Where one turn sends some rows of the set: a few examples, then the rows asked
nuz: [ -8.7  -2.1 -35.1 -21.8   1.4  36.4 -17.6 -15.7   8.8 -13.0  16.0   6.9
  -8.4 -17.2  31.8]
Dos: [ -9.4   1.5 -33.0 -18.0 -15.0  28.3 -20.7 -21.9   7.1  -5.6  25.9   3.2
 -16.4 -24.4  30.2]
vaga: [  2.7   9.4 -18.5  15.0 -13.5 -12.1 -25.2 -27.1   7.1 -53.5   3.5   2.6
 -21.3  15.8  -9.6]
zor: [-33.4  -9.2  14.8 -10.9 -30.7   8.1  52.0 -53.1  20.9  21.2  -7.9  -5.7
   8.5  40.2   0.5]
Vepo: [-18.6 -19.2   0.3 -19.5 -19.2  -6.5  45.6 -39.5   8.1  28.2   2.4  -2.3
  31.1  48.1   2.1]
siban: [-34.9  -6.2  -2.5 -22.3 -21.5  -4.0  34.4 -51.4  29.0  17.7   2.3 -26.1
  27.5  38.6   8.8]
fes: [-11.2 -29.6  21.6   5.9 -16.6   4.6  13.6 -24.1 -21.0  11.4  -7.1  30.1
  18.0  40.1 -42.4]
fet: [-32.8  -6.4  -3.6 -21.8 -21.0  -5.3  32.8 -51.0  29.7  18.3   3.0 -26.4
  28.0  37.8   9.2]
notoz: [-21.5  -7.0  13.1  -2.8 -25.3  -0.9  52.8 -41.5  30.3  32.2  -9.7 -12.8
  15.7  31.5   2.0]
fomo: [ 10.3   7.0 -23.0  15.0  -9.2 -18.3 -26.4 -20.1   7.0 -48.8   6.3   1.4
 -13.7  15.5  -9.1]
Kolot: [ -7.4   0.4 -34.7 -17.4 -13.1  26.4 -20.3 -20.8   6.9  -4.5  26.6   3.5
 -14.7 -24.9  29.9]
goba: [  6.6  11.2 -17.5  19.8 -12.4 -13.8 -24.1 -24.7  12.9 -50.6   1.9  -1.1
 -21.9  11.4  -9.7]
sero: [ -9.7  -0.8  28.3  12.8 -18.8  20.7  -1.2 -18.2 -15.3  -6.1 -17.3  39.0
 -18.4  27.4 -41.0]
kuda: [-10.4   3.5 -30.1 -14.6  -1.7  39.0 -15.0 -19.0  17.9 -11.6  12.0   1.7
 -15.0 -23.2  31.7]
sos: [ -3.4 -17.5  29.3  29.2 -16.0  -0.4  19.8 -16.0   8.2  25.5 -18.1  13.5
  12.1  18.2 -43.0]
Kar: [-33.8  -7.4  -3.8 -22.0 -20.6  -5.1  33.1 -50.7  28.5  17.8   2.2 -25.3
  29.1  38.1   9.3]
Fidiz: [ 12.3   1.8  24.0  26.3  -9.2   2.9  -0.3   1.8  -1.3  15.1 -18.9  27.8
  -3.0  14.4 -40.2]
zelil: [  0.2 -26.6  21.0  16.3 -10.3  -5.8  14.7 -11.7  -8.4  23.5  -9.9  21.5
  24.4  29.5 -42.7]
vore: [-23.5 -23.2  31.8  10.8 -24.2  15.8  17.8 -34.5 -12.1   4.6 -14.1  27.8
   0.5  35.0 -44.9]
gev: [ -5.6   2.2 -32.6 -12.8   1.7  35.0 -16.3 -13.1  18.6  -7.6  13.0   1.5
 -10.1 -24.2  32.3]
pabok: [-17.7 -15.6  37.1  24.9 -24.3  13.3  21.1 -29.3   5.4  13.1 -20.8  17.3
  -3.2  21.5 -43.9]
posiv: [  0.0  -8.5  18.7   4.4 -12.1  11.0  -5.7 -10.8 -26.4  -2.4 -10.2  42.6
  -2.9  34.2 -40.7]
zuti: [-33.9  -7.3  -3.4 -21.8 -20.7  -4.5  33.9 -51.9  27.8  17.5   2.9 -25.9
  27.6  39.0   9.2]
bidi: [ -9.2   2.3 -32.9 -16.1 -15.6  28.1 -19.9 -21.8   9.4  -5.0  24.7   2.3
 -18.1 -26.5  29.8]
fifot: [ -7.4   1.6 -34.1 -16.1 -13.9  25.7 -20.2 -19.6   8.3  -2.8  25.6   2.5
 -14.6 -25.8  30.0]
sovin: [ 13.0  -6.3  15.0  12.6  -5.6   0.1  -5.6   1.1 -17.7  10.5 -11.3  35.2
   5.9  26.7 -40.2]
Pev: [-31.1 -16.7   6.8 -22.4 -26.6   3.7  48.1 -51.2   6.3  18.9  -0.1   0.8
  18.7  50.0   1.7]
nuro: [ -8.0   2.1 -32.4 -15.3 -14.2  26.5 -19.5 -20.2  10.2  -3.5  24.2   0.8
 -16.2 -27.7  29.7]
Pag: [-13.2   0.9 -31.8 -19.4  -1.5  41.0 -17.0 -20.5  12.1 -14.9  14.2   6.2
 -13.2 -18.1  31.5]
rabik: [ -4.2  -1.2 -35.9 -17.7   3.5  33.7 -17.3 -11.6  13.4  -7.7  15.9   3.5
  -5.7 -20.6  32.3]
fov: [-33.6  -7.3  -2.3 -21.5 -21.0  -4.7  34.1 -50.9  29.6  17.4   1.6 -26.9
  27.4  37.2   8.7]
Tol: [-13.1 -13.4   4.6  -7.3 -18.3 -10.1  48.4 -33.7  22.7  36.9  -2.8  -9.7
  29.5  36.6   2.9]
Tekop: [  6.1   6.2 -22.0  12.5 -11.4 -14.8 -26.9 -24.4   4.0 -53.0   6.3   4.2
 -17.2  17.4  -9.8]
zural: [ -1.9   6.4  32.0  25.8 -17.4  15.2   1.7 -10.6   0.8   4.1 -22.5  29.4
 -18.3  15.4 -40.8]
rede: [  9.8  10.4 -20.2  19.5 -10.4 -17.4 -25.6 -19.8  12.3 -46.8   2.7  -0.9
 -16.9  11.1  -8.8]

fomo moves to Tekop
notoz moves to Tol
Kolot moves to Dos
Now find these:
vore moves to pabok
sovin moves to posiv
rabik moves to nuz

